In the data rows, zero lies at 4.5, halfway between 4 and 5.
The table, row by row:
[6 5 7 8 3 4 7 6 6 3 4 4 6 3 2 5]
[5 4 2 5 1 6 3 7 5 5 9 2 4 5 5 6]
[4 4 1 5 1 5 3 7 5 4 9 2 4 5 5 7]
[5 5 8 5 9 3 7 1 5 4 0 8 5 4 4 2]
[5 4 1 5 1 6 3 7 4 4 9 2 4 6 5 6]
[6 5 7 8 2 4 7 6 6 3 4 4 6 3 1 5]
[3 4 3 2 7 4 2 3 3 6 5 5 3 6 7 4]
[5 5 8 4 8 3 7 1 5 4 0 8 5 4 4 3]
[5 5 8 4 8 3 7 1 5 4 0 8 6 4 4 3]
[3 4 3 1 7 5 2 2 3 6 4 5 3 6 7 4]
[3 4 3 1 7 4 2 3 3 6 4 5 3 6 7 4]
[3 4 2 1 7 5 2 3 3 5 4 5 4 6 7 4]
[6 5 7 8 3 4 8 6 6 3 4 5 6 3 2 5]
[3 4 3 2 7 5 2 3 3 6 5 5 3 6 7 4]
[3 4 3 2 7 5 2 3 3 6 5 5 3 6 7 4]
[5 5 8 4 8 3 7 1 4 4 0 8 5 4 4 2]
[4 4 1 5 1 6 3 7 5 4 9 2 4 5 5 6]
[5 5 8 5 8 3 7 1 5 4 0 8 5 4 4 2]
[4 4 1 5 1 6 3 7 4 4 9 2 4 5 5 6]
[4 4 1 5 1 6 3 8 5 5 9 1 4 5 5 6]
[4 4 1 5 1 6 3 7 5 4 9 1 4 5 5 6]
[5 5 8 4 8 3 7 1 5 4 0 8 5 4 4 2]
[4 4 1 5 1 6 3 7 4 5 9 1 4 5 5 6]
[4 4 1 5 1 6 3 7 4 4 9 1 4 5 5 6]
[6 5 7 8 3 4 7 6 6 4 4 5 6 3 2 5]
[5 5 9 5 8 3 7 1 5 4 0 8 6 4 4 2]
[2 4 3 1 7 4 2 3 3 6 4 5 3 6 7 4]
[6 5 7 8 2 4 7 6 6 3 4 4 6 3 2 5]
[3 4 3 2 7 5 2 3 3 6 4 5 4 6 7 4]
[4 4 1 5 1 6 3 7 5 5 9 1 4 5 5 6]
[5 6 8 4 8 3 7 1 5 4 0 8 5 4 4 2]
[3 4 3 2 7 5 2 3 3 6 4 5 3 5 7 4]
[5 5 8 5 8 3 7 1 5 4 0 8 6 4 4 2]
[5 4 2 5 1 5 3 8 4 5 9 2 4 5 5 6]
[3 4 3 2 7 5 2 3 3 6 5 5 4 6 7 4]
[3 4 3 1 7 5 2 3 3 6 5 5 3 6 7 4]
[5 4 1 5 1 6 3 7 4 5 9 2 4 5 5 6]
[6 6 7 8 3 4 7 6 6 3 4 4 6 3 2 5]
[5 5 9 4 8 3 7 1 5 4 0 8 6 4 4 2]
[6 5 7 8 2 4 7 6 6 3 4 4 6 3 2 5]
[5 5 8 5 8 3 7 1 5 4 0 8 5 4 4 3]
[3 4 3 2 7 4 2 3 3 6 5 5 3 6 7 4]
[5 4 2 5 1 6 3 8 5 4 9 1 4 5 5 6]
[6 5 7 8 3 4 8 6 6 3 4 4 6 3 2 4]
[6 5 7 8 3 4 7 6 6 3 4 4 6 3 2 5]
[3 4 3 1 7 5 2 3 3 5 5 5 3 5 7 4]
[6 5 7 8 3 4 8 6 6 3 4 4 6 3 1 5]
[3 4 2 2 7 5 2 3 3 6 4 5 3 5 7 4]
[5 5 8 5 8 3 7 1 5 4 0 8 6 4 4 2]
[4 4 1 5 1 6 3 7 4 5 9 2 4 5 5 6]
[3 4 3 2 7 5 3 3 3 6 4 5 3 6 7 4]
[4 4 2 5 1 6 3 7 4 5 9 2 4 5 5 6]
[3 4 2 1 7 4 2 3 3 6 4 5 3 6 7 4]
The rows are grouped in 2 different ways at once, and each row is in one group of each. In each grouping, the first row asked about is in group 0, and each new group gets the next number.
More rows, each followed by its group in each grouping, the strongest grouping first:
[3 4 3 1 7 5 2 3 3 6 4 5 4 6 7 4] 0 0
[6 5 7 8 3 4 7 6 6 3 4 4 6 3 2 5] 1 1
[3 4 3 1 7 5 2 3 3 6 5 6 4 5 7 4] 0 0
[6 5 7 8 3 4 7 6 6 3 4 4 6 3 2 4] 1 1
[4 4 1 5 1 6 3 7 5 5 9 2 4 5 5 7] 0 1
[4 4 1 5 1 6 2 7 4 4 9 1 4 5 5 7] 0 1
[6 5 7 8 2 4 8 6 6 3 4 4 6 3 2 4] 1 1
[4 4 2 4 1 6 3 7 4 4 9 2 4 5 5 6] 0 1
[5 4 2 5 1 6 3 7 4 5 9 2 4 5 5 6] 0 1
[3 4 3 2 7 5 2 3 3 6 4 5 3 6 7 4] 0 0
[7 5 7 8 2 4 7 6 6 3 4 4 6 3 2 5] 1 1
[5 5 8 5 8 3 7 1 5 4 0 8 5 4 4 2] 1 0
[7 6 7 8 3 4 7 6 6 3 3 4 6 3 2 5] 1 1
[5 5 8 4 8 3 7 1 5 4 0 8 5 4 4 3] 1 0
[3 4 3 1 7 5 2 3 3 6 4 6 3 6 7 4] 0 0
[4 4 1 5 1 6 2 7 4 4 9 2 4 5 5 6] 0 1
[6 5 7 8 2 4 7 6 6 3 4 4 6 3 2 5] 1 1
[6 5 7 8 2 4 8 6 6 4 4 4 6 3 2 5] 1 1
[6 5 7 8 3 4 7 6 6 3 4 4 6 3 2 5] 1 1
[3 4 3 2 7 4 2 3 3 5 4 5 3 6 7 4] 0 0
[4 4 2 5 1 6 3 7 5 5 9 2 4 5 5 6] 0 1
[5 5 8 5 8 3 7 1 5 4 0 8 5 4 4 2] 1 0
[3 4 3 1 7 5 2 3 3 5 5 5 3 6 7 4] 0 0
[3 4 3 1 7 4 2 3 3 5 4 5 4 6 7 4] 0 0
[6 6 7 8 2 4 7 6 6 3 4 4 6 3 2 5] 1 1
[6 5 7 8 3 4 7 6 6 3 4 4 6 3 2 5] 1 1
[3 4 3 1 7 4 2 3 3 6 4 5 4 6 7 4] 0 0
[4 4 1 5 1 6 3 7 5 5 9 2 4 5 5 6] 0 1
